grid =
[[122 141 126 145 148 126 129 117 129 118 130 142 130 113 128 130]
 [123 140 124 144 148 126 130 118 131 114 129 138 126 111 128 125]
 [122 139 123 143 150 128 130 117 133 112 129 137 125 111 127 125]]
Indices start at 0.
(0, 0) => 122
(0, 6) => 129
(2, 12) => 125
(0, 9) => 118
(2, 14) => 127
(1, 5) => 126
(2, 10) => 129
(1, 12) => 126
(1, 3) => 144
(2, 0) => 122
(1, 15) => 125
(1, 9) => 114
(0, 1) => 141
(0, 4) => 148
(1, 14) => 128

a = [[131, 125, 129, 125, 127, 118, 132, 125, 122, 127, 130], [144, 143, 140, 129, 129, 130, 121, 135, 126, 138, 131], [133, 126, 136, 140, 121, 139, 114, 119, 113, 125, 142], [131, 131, 131, 125, 129, 128, 130, 129, 128, 129, 127], [121, 120, 129, 117, 122, 131, 140, 122, 127, 119, 136], [152, 135, 151, 118, 127, 113, 131, 126, 109, 139, 136], [141, 149, 139, 142, 129, 142, 110, 135, 128, 138, 134], [119, 127, 125, 123, 130, 140, 132, 131, 143, 124, 125], [132, 133, 135, 130, 126, 137, 117, 130, 127, 129, 134], [124, 129, 121, 140, 128, 131, 121, 127, 127, 127, 124], [130, 135, 130, 132, 126, 140, 120, 129, 128, 128, 134], [127, 121, 128, 124, 130, 118, 132, 121, 120, 120, 126], [118, 125, 118, 131, 128, 136, 129, 129, 135, 123, 125]]
Rows and columns are counted from 0.
(0, 0): 131
(7, 6): 132
(5, 1): 135
(5, 7): 126
(11, 5): 118
(11, 1): 121
(6, 2): 139
(4, 5): 131
(3, 0): 131
(12, 4): 128
(2, 9): 125
(6, 3): 142
(6, 0): 141
(6, 1): 149
(4, 10): 136
(9, 9): 127
(9, 1): 129
(10, 8): 128
(8, 6): 117
(0, 9): 127
(2, 6): 114
(2, 10): 142
(1, 9): 138
(10, 3): 132
(0, 4): 127
(2, 4): 121
(5, 0): 152
(8, 2): 135
(4, 1): 120
(3, 7): 129
(8, 10): 134
(12, 2): 118
(9, 7): 127

data =
116	114	112	118	129
144	135	145	127	107
117	126	116	127	135
126	131	126	138	146
125	119	124	113	109
133	119	130	129	136
111	115	106	126	154
113	101	108	105	122
135	120	132	133	141
130	130	129	135	139
120	131	121	127	130
118	139	121	132	133
123	142	126	134	130
137	142	137	143	137
data[0,0]	116
data[10,4]	130
data[10,2]	121
data[9,0]	130
data[7,0]	113
data[0,4]	129
data[:, 4]	[129, 107, 135, 146, 109, 136, 154, 122, 141, 139, 130, 133, 130, 137]
data[5,0]	133
data[8,3]	133
data[3]	[126, 131, 126, 138, 146]
data[5,4]	136
data[2,3]	127
data[:, 3]	[118, 127, 127, 138, 113, 129, 126, 105, 133, 135, 127, 132, 134, 143]
data[:, 0]	[116, 144, 117, 126, 125, 133, 111, 113, 135, 130, 120, 118, 123, 137]
data[0,1]	114
data[3,2]	126
data[6,0]	111
data[11,3]	132
data[4,4]	109
data[1,1]	135

x = [150 125 145 130]
x[-4]: 150
x[3]: 130
x[2]: 145

m =
[[135 137 124 137 124 121 125 129]
 [130 125 125 124 123 128 134 127]
 [138 137 123 138 122 121 127 130]
 [131 131 120 126 116 120 132 124]
 [128 123 128 124 128 131 132 129]
 [142 141 118 139 114 116 129 128]
 [132 128 123 127 121 125 133 127]
 [134 130 127 133 126 127 129 131]
 [123 123 137 127 141 138 124 132]
 [149 153 107 146 100 100 129 124]]
m[0, 0] => 135
m[0, 5] => 121
m[2, 4] => 122
m[:, 5] => [121, 128, 121, 120, 131, 116, 125, 127, 138, 100]
m[3, 0] => 131
m[9, 2] => 107
m[1] => [130, 125, 125, 124, 123, 128, 134, 127]
m[6, 2] => 123
m[6, 1] => 128
m[4, 4] => 128
m[7, 5] => 127
m[9] => [149, 153, 107, 146, 100, 100, 129, 124]
m[9, 4] => 100
m[:, 4] => [124, 123, 122, 116, 128, 114, 121, 126, 141, 100]
m[1, 0] => 130
m[8, 7] => 132
m[5, 2] => 118
m[8, 6] => 124
m[2, 5] => 121
m[6, 4] => 121
m[9, 5] => 100
m[9, 1] => 153
m[2, 7] => 130
m[6, 6] => 133
m[8] => [123, 123, 137, 127, 141, 138, 124, 132]
m[6] => [132, 128, 123, 127, 121, 125, 133, 127]
m[3, 4] => 116

arr = [136, 137, 113, 99]
arr[0]: 136
arr[2]: 113

M =
[[126 106 137 122 124 139 118]
 [143 133 149 123 116 131 125]]
M[0,0]: 126
M[1,6]: 125
M[0,5]: 139
M[0,1]: 106
M[1,2]: 149
